128 stands for zero in the data rows.
Some points, one per row:
[173 193 117 128 153  98 135 134 165 184 139 106  72 119 125  88  63 126
 147 170 176 153]
[207 145 149 166 144 105 125  84 161 176 121 101 109 138  91 128  85 154
 162 134  95 171]
[130 109 123 147 157 177 105 136  82 138 101 126 143 176  61 135 198  99
 123  84 109 102]
[ 85 112  79 120  92 126 178 109 135 125 102 206 157 111 143  87 146 109
 111 122 164 172]
[127 166 118 125 129 127 127 151 159 146 128 147  77 126 161 103 121 117
 126 155 168 119]
[160 152 123 102 143 105 103 111 105 183 154 152 109 126 168 134 126 109
 116 180 177 150]
[160 145 171 179 158  97  80  91 147 130 167 123  92 170 145 177 134 153
 179 124 124  91]
[124 114  89  90  85 131 178 177 138 117  82 142 163  96 128 102 102 157
  83 138 112 168]
[ 86 104 110 104  44 143 164 112 105  85 102 167 132 137 171 116 125  96
 105 107 103 149]
[163 166 187 171 108  78  88  58 144 139 179 128 107 174 129 137  98 194
 182 140 175 107]
[ 53  69 100 106  82 161 175 112 153  85  93 128 129  98 169 130 123  54
 110  99  63 141]
[120 181 123  99 138 107 127 145 103 127 138 171  72 125 142  92 145 127
 139 149 182 111]
[122 174 129 110 140 105 123 132 112 128 145 157  81 132 136 106 141 136
 144 146 177 112]
[ 50 142  92  89  93 113 160 183 124  57  97 140 100  87 182 113 134  63
 124 129  99 116]
[136 151 172 159 155  80  93  89 150 104 185  98 111 149 151 169 119 164
 178 157 176  67]
[130  93 139 163 165 180 110 136  69 127 124 126 174 155 102 128 196 103
 109  78  99  98]
[104 102  87  79 111 117 168 128 127 103 107 170 156 112 144 128 142 120
 107 130 129 161]
[105 112 105  52 108 131 156 177  35 101 114 125 128  82 171 127 144  92
 110 133 104 133]
[104 199 136 123 157  87 113 164 138 139 171 108  96  70 176  95 116  66
 147 180 187  83]
[153 116 119 136 143 210 137 162 113 115 105  37 152 140  67  85 184 125
  88  95  95 106]
[107 111  91 137  85 136 178 133 178  90  92 170 144 112 129 116  98 145
 132 129 112 159]
[150 147 100 117 118 102 131 123 141 182 119 160 115 123 151 118 102 127
 121 161 137 160]
[114  80 138 164 145 189 121 106  53 128 107 173 181 185  90 114 210 117
 102  48 104 111]
[144 147 149 147 158  80 112 113 138 143 168 114 117 145 128 156 123 152
 153 168 150 105]
[101 123  94 139 100 115 180 148 149 134 114 136 161  67 120 121 114 136
 109 126 117 164]
[164  74 150 188 159 179  93 138  98 106  94  98 162 168  71 106 180  99
 120  48  85  97]
[144 139 121 117 165 146 131 136 101 151 131 124 135 103 108 127 150 112
 124 145 148 125]
[121 143 164 163 137  86 108  74 168 135 178 108 102 165 121 181 129 165
 189 131 143  96]
[131 101  93 130 131 101 177 156 121 154  89 174 175  97 113 123 137 140
  90 130 109 186]
[114 156 130 123 125 142 124 143 185 150 139  90 110 113 150 179 105  93
 123 150  84 133]
[105 108  86  98  81 133 179 176 139 108  88 137 165  96 138 105 107 150
  81 131 108 158]
[153 153 173 178 138 116  89 124 203 123 179  78  76 159 128 171  84 202
 181 132 185 130]
[ 98  91 113 166 150 165 143 145 105 111 138  63 163 123  68 151 169 130
 120 101  90 127]
[157 159 137 119 117  87 114  74 125 162 156 156 108 166 139 124 118 142
 132 149 155 134]
[ 86 101 110 106  47 143 164 106 108  95 105 167 134 131 170 121 122  94
 105 107  98 151]
[137 124 114  86 144 132 140 141 116 141 127 115 170  81 119 119 115 140
  95 137 150 163]
[143 139 161 174 148 101  90  98 136 136 162 123 101 152 153 172 142 142
 170 127 122  97]
[129  97 148 162 177 150  74 159  88  96 113 102 162 188  53 145 177 129
 106  75  97  84]
[129 129 130 120 107 154 144 152 194  90 129 114 118 129 124 126  99 137
 109 129 119 142]
12 more points follow, each with its number after it:
[133  70 161 168 176 170  78 155  71  88 123  77 204 156 107 142 188 125
  98  62  98  81] 0
[ 76 153 100 102 114 103 152 171 149  89 107 150 131 106 155 128 120 109
 115 143  94 112] 1
[156 153 133 112  98 121 149 107 148 153 140 122 123  95 143 114 105 120
 134 160 130 138] 2
[162 144 171 150 201 119  78  84 113 156 178  94 114 155 124 181 131 162
 187 170 153  77] 3
[136 168 131  98 175 116  98 153  73 176 150 158  93 108 201 126 151  80
 122 187 178 109] 4
[147 114 138 157 128 152 124 134 102 107 106 136 162 144  80  97 125 121
  92  84  96 116] 5
[ 54  68 101 106  82 153 175 127 161  82 100 117 125  95 176 128 120  50
 111 101  65 146] 6
[ 86 101 117 104  44 141 158 107 104  90 102 167 136 139 173 119 123  97
 104 105 103 148] 7
[198 175 148 147 147  77  86  93 143 198 132 177 106 140 130  97  92 159
 152 167 129 148] 8
[133 102  90  80 114 138 172 163 121 113  95 134 198  60 131  93 101 151
  75 118 135 186] 9
[133 151 139 139 135 140 109 137 218 124 136 120  83 142 139 140  69 142
 143 130 129 137] 10
[103  83 102  94  85 142 147 140 137  90  82 110 152 118 130 115  97 123
  90 104 105 158] 11
Which two of these numbered points are nearest to each point below, ignoring the direction in which the first points spread most? Their numbers follow each, nearest first.
[132  69 163 175 153 181  76 161  86 103 125  80 195 167 113 131 177 141
 106  49  90  93] > 0 5
[ 84 110 109 109  50 133 164 106 111  94 101 179 132 140 159 119 124 103
 111 108 108 152] > 7 11
[ 59  73 106 101  81 150 168 117 159  87  97 122 126  93 170 126 122  64
 111 110  69 147] > 6 7
[149 182 140  93 180 117 103 165  85 164 161 114  84  77 166 115 133  90
 137 194 182  75] > 4 2
[153 133 153 143 181 130  93  87 117 148 160  98 121 146 121 167 130 144
 176 156 141  92] > 3 5
[ 84  97  91  98  47 176 179  76  98 108  68 192 125 148 140  68 164  74
 122  69 114 143] > 7 2
[129 152 146 135 129 147 107 137 222 114 138 114  76 149 139 142  67 142
 144 129 125 131] > 10 11
[136 138  86 101 129 121 160 159 133 138  79 159 156  88  70  97 118 149
  90 136 167 167] > 9 8
[ 68 104 100  97  29 138 177  67 134  48  67 195 115 161 145  93 127  76
 125  75 104 118] > 7 6
[196 160 154 142 148  81  98 110 137 192 134 169 108 128 130 118 100 157
 143 168 131 153] > 8 2
[129  76 133 129 108 141 130 129 139  97  92 111 164 132 159 115  93 114
  89  92 102 135] > 11 10
[134  80 160 177 155 175  78 175  90  88 118  81 189 176  99 133 179 131
 101  54  82  91] > 0 5
[160 143 119 136 114 103 151 114 148 191 134 118 103  96 129 134 104  90
 135 141 109 175] > 2 8
[125  69 123 118  85 158 143 128 135  97  83  78 173 126 155  95 109 113
  85  88  93 126] > 11 5
[137  98 140 159 124 158 119 131  90  88 103 138 176 157  74 105 136 129
  85  70  87 108] > 5 0
[103 136 143 126 115 161 138 123 207 103 139 157  98 139 132 143 118 130
 137 137 122 155] > 10 11
[ 79 149 107 109 117 111 147 161 151 100 117 148 128 104 149 137 125 107
 124 148  96 116] > 1 2
[127 121 166 172 122 103  80  81 154 106 182  51 148 153 146 164 107 182
 149 132 173 127] > 11 3
[139 125 119  87 145 132 131 143 118 136 135 104 166  82 122 124 111 143
  95 142 146 154] > 9 2
[123 203 116 117 151 102 125 149  83 148 126 174  39 117 155  66 144  91
 132 162 198  95] > 4 1
[135 114 173 151 159 151  68  96 127 151 173  96 123 135 131 213 154 149
 162 145 123 106] > 3 0
[148 183 124  63 159 109 123 168 101 170 123 113  74 122 154 120 112 111
 123 173 149 109] > 4 2
[ 73  98  84 100  65 146 173 129  88 104  78 168 123 140 152  92 132  87
 110  96 129 153] > 7 11
[191 160 151 139 144  82 101 103 134 189 138 167 107 135 132 119 102 154
 141 165 135 149] > 8 2
[125 147 189 161 183 115  56 114 114 112 196 115 117 139 165 193 141 164
 180 176 167  31] > 3 1
[123  70 152 158 177 178  86 133  55 100 122 107 205 160 103 134 191 118
 102  70  97  79] > 0 3
[195 170 153 132 127  73  65  70 136 188 142 172 117 136 141  97  98 137
 130 154 165 168] > 8 2
[212 142 146 164 145 102  99 110 139 204 110 144 106 124 117 135 105 135
 145 158  94 172] > 8 2
[ 87 157 104 104 120 105 148 169 154  98 113 146 121 103 157 124 114 109
 117 148 107 112] > 1 10
[127 165 160 145 158 132  81 129 216 118 158 107  75 151 164 149  78 145
 154 159 143  74] > 10 1
[ 38  94 101 123  94 148 167 135 141  93 117 130 123  97 167 143 144  74
 107 114  69 152] > 6 1
[112  70 152 154 148 172  92 136  68  89 117  98 197 155 124 131 185 125
 102  66  99  87] > 0 3
[141  96 144 166 125 161 121 133  90  89 100 142 179 154  70 101 138 125
  83  66  83 105] > 5 0
[123  66 164 164 166 172  74 147  62  86 124  76 210 157 115 144 186 135
  98  64  92  77] > 0 3
[128 131 127 118 111 159 140 143 187  95 131 112 110 137 110 134 105 137
 113 132 119 140] > 10 11
[142  80 147 169 164 191 108 179  65  92 115  82 179 139  91 127 198 114
  97  75  83  83] > 0 5
[ 52  97  99 114  78 141 177 133 130  98 121 142 125  87 170 143 131  75
 113 111  80 149] > 6 7
[ 89  77  97 117  94 169 168 115 160  95 107 123 139 103 147 129 126  84
 103 100  67 142] > 6 11
[216 154 125 120 150  88 118 123 108 219 112 165  90 131 106 144 119 142
 148 183 124 185] > 8 2
[154 142 131 155 133 101 147 111 137 196 140 117  95 102 124 141 101 110
 147 148 108 168] > 2 8
[ 85 141 105 109 126 114 146 169 129  96 108 143 136 114 141 131 135 107
 113 134  93 105] > 1 11
[142 163 131 116 170  97  97 128 184  99 149 140  95 111 148 137 128 106
 130 167 121  57] > 1 10
[149  96 145 153 148 161 121 137  74 102 106 134 164 157  78 125 152 134
  84  77  90 107] > 5 0
[202 143 124 121 150 104 119 115 111 202 109 156  98 141  97 143 129 138
 142 166 116 170] > 8 2
[171 160 147 144 170 103 123  93 126 180 179  91 105 100 136 122 109 119
 168 186 188 144] > 2 9
[139 123 129  93 146 129 127 136 114 132 138  96 169  91 121 130 115 155
 100 139 143 145] > 9 11
[115 170 123 132 150  90 125 129 171 136 124 148  86 123 118 136 122 110
 146 149 111 102] > 1 10
[ 95  90 106 121  94 156 163 112 168 103 120 127 131 100 157 134 110  98
 118 111  80 145] > 6 10
[131 118 181 178 126 100  69  51 169 118 193  49 147 178 130 178 107 202
 160 142 186 128] > 11 3
[117 171 127 132 158  92 117 130 168 143 129 140  83 122 124 145 120 107
 148 150  96  93] > 1 10
[ 86 111 104 112  83 138 151 123  95 109  97 163 118 146 153 103 126 103
 127 105 140 133] > 7 11
[143  68 140 157 173 191 108 162  57  89 116  83 187 145  95 136 204 114
  92  85  92  82] > 0 3
[ 91 118 109 130  88 138 171 182 168  87  94 130 159  98 168 118  81 130
  87 118  94 152] > 10 11
[141 170 183 182 100  80 101  57 170 121 188 144  86 181 132 145 100 191
 199 127 189  86] > 7 11
[ 78  87  93  97  63 140 172 127 147  68 100 113 144 114 185 111  97  86
  94  97  84 151] > 6 11
[112 167 128 128 148  95 121 134 164 138 128 146  89 119 133 140 118 110
 142 149 102  98] > 1 10
[ 70 123 105 110  98 127 159 198 147  79  96 132 147  84 188 117 102 103
  75 122  88 139] > 1 10
[191 177 105 111 150  80 111  95 122 212 130 172  72 135 106  83  86 115
 153 163 172 198] > 8 2
[117 112 172 198 152 112  80  82 145 156 203  80 110 166 110 219 151 153
 201 135 153 126] > 3 11
[179 167 108 114 136  88 121  98 121 201 128 174  84 127 109  88  94 118
 146 158 165 193] > 8 2
[187 167 159 138 134  74  66  77 134 179 145 163 113 143 145 109 103 141
 141 150 161 150] > 8 2
[137 157 203 157 193 117  29 125 122 124 206  95 103 156 176 190 132 172
 183 181 181  13] > 3 0
[168 144 142 146  95 102 140  59 146 163 149  82 120 126 143 139  99 138
 145 155 122 132] > 2 11
[191 151 150 128 125  98 121 126 132 164 137 178 126 114 125 101  90 181
 121 162 132 140] > 8 9
[ 67  92  98 111  35 159 189 108 143  39  80 173 121 144 149  72 123  76
 120  74  99 132] > 7 6
[141 130 180 184 132  94  67  70 158 113 192  51 142 172 140 172 108 201
 162 130 181 118] > 11 3
[ 91  97 100 120  72 181 186 151 166 104  95 171 158 128 137  95 154 118
 104 108 133 188] > 10 11
[124  89 138 162 132 174 122 115  61 132  96 175 175 176  82 112 190 117
  97  53 100 109] > 5 3
[138 122 120  81 146 135 134 147 107 137 131 104 172  78 119 120 115 142
  91 136 145 156] > 9 2
[146 154 132  52 132 134 140 165 118 162 125 126  96 116 138 125  99 121
 118 172 141 150] > 2 9
[134  95 153 168 154 178  83 169  93  98 114  80 181 169  98 130 182 131
 111  61  92  91] > 0 5
[104 114 103  54 108 135 156 176  34 101 108 131 121  87 169 122 148  87
 111 132 111 131] > 4 1
[128 162 193 182 186  93  53 124 124 138 202  90  95 164 161 176 141 151
 214 152 195  50] > 3 0
[153 149 135 134 119 109 140 108 102 178 144 208 131 120 129 115 125 143
 123 144 156 175] > 8 2
[ 59 108  90 109  93 123 167 135 132  73  93 141 122 111 142 149 141  81
 108 107  65 149] > 6 1
[211 146 151 173 144 124  92 119 156 202 121 136 120 125 134 131 101 140
 145 154  97 163] > 8 2
[177 110 122 108 145 136 145 131  95 182  98 170 146 119  90 135 148 137
 128 147 110 189] > 8 2
[114 112 129  92  84 174 157 110 160 113 127 116 137 115 169 141 124 106
 120 127  83 142] > 6 2
[155  95 124 155 141 184 128 127 115 127  91  81 148 147  74 104 164 101
 116  82  86 114] > 5 3
[148 147 157 122 125 118  92 125 183 142 140  97 117 136 143 132  76 151
 124 144 164 162] > 11 10
[102 105  97 137  85 143 179 131 188  86  86 151 149 121 150 122  94 140
 121 108  97 168] > 10 11
[121  98 101 159 145 102 184 177 152 133 110 144 202  81 121 116 122 153
  96 109 111 176] > 9 11
[124 100  93  98 118 158 155 155  96  90  92  99 141 112 117 102 125 116
  93 104  99 138] > 11 5
[141 136 121 148 124 106 154 111 137 182 132 134 107 103 127 129 107 110
 139 143 118 169] > 2 8
[151 149 174 179 137 112  84 116 195 121 182  71  88 160 130 171  87 203
 177 133 186 129] > 11 10
[ 70 109 115 104  81 126 137 108 141  79  90 168 113 159 145 129 134 113
 112 100 128 143] > 7 11
[137 161 156 148 106  83 118  75 160 129 157 165  96 161 134 126 112 164
 169 137 177 111] > 7 11
[152 137 116  74 112 149 146 153 153 152 127 101 159  74 126 113  95 151
 104 141 159 190] > 9 2
[ 98  85  87  96  76 164 175 129  98  98  92 138 147 129 172  80 129  78
 110  92 109 134] > 7 11
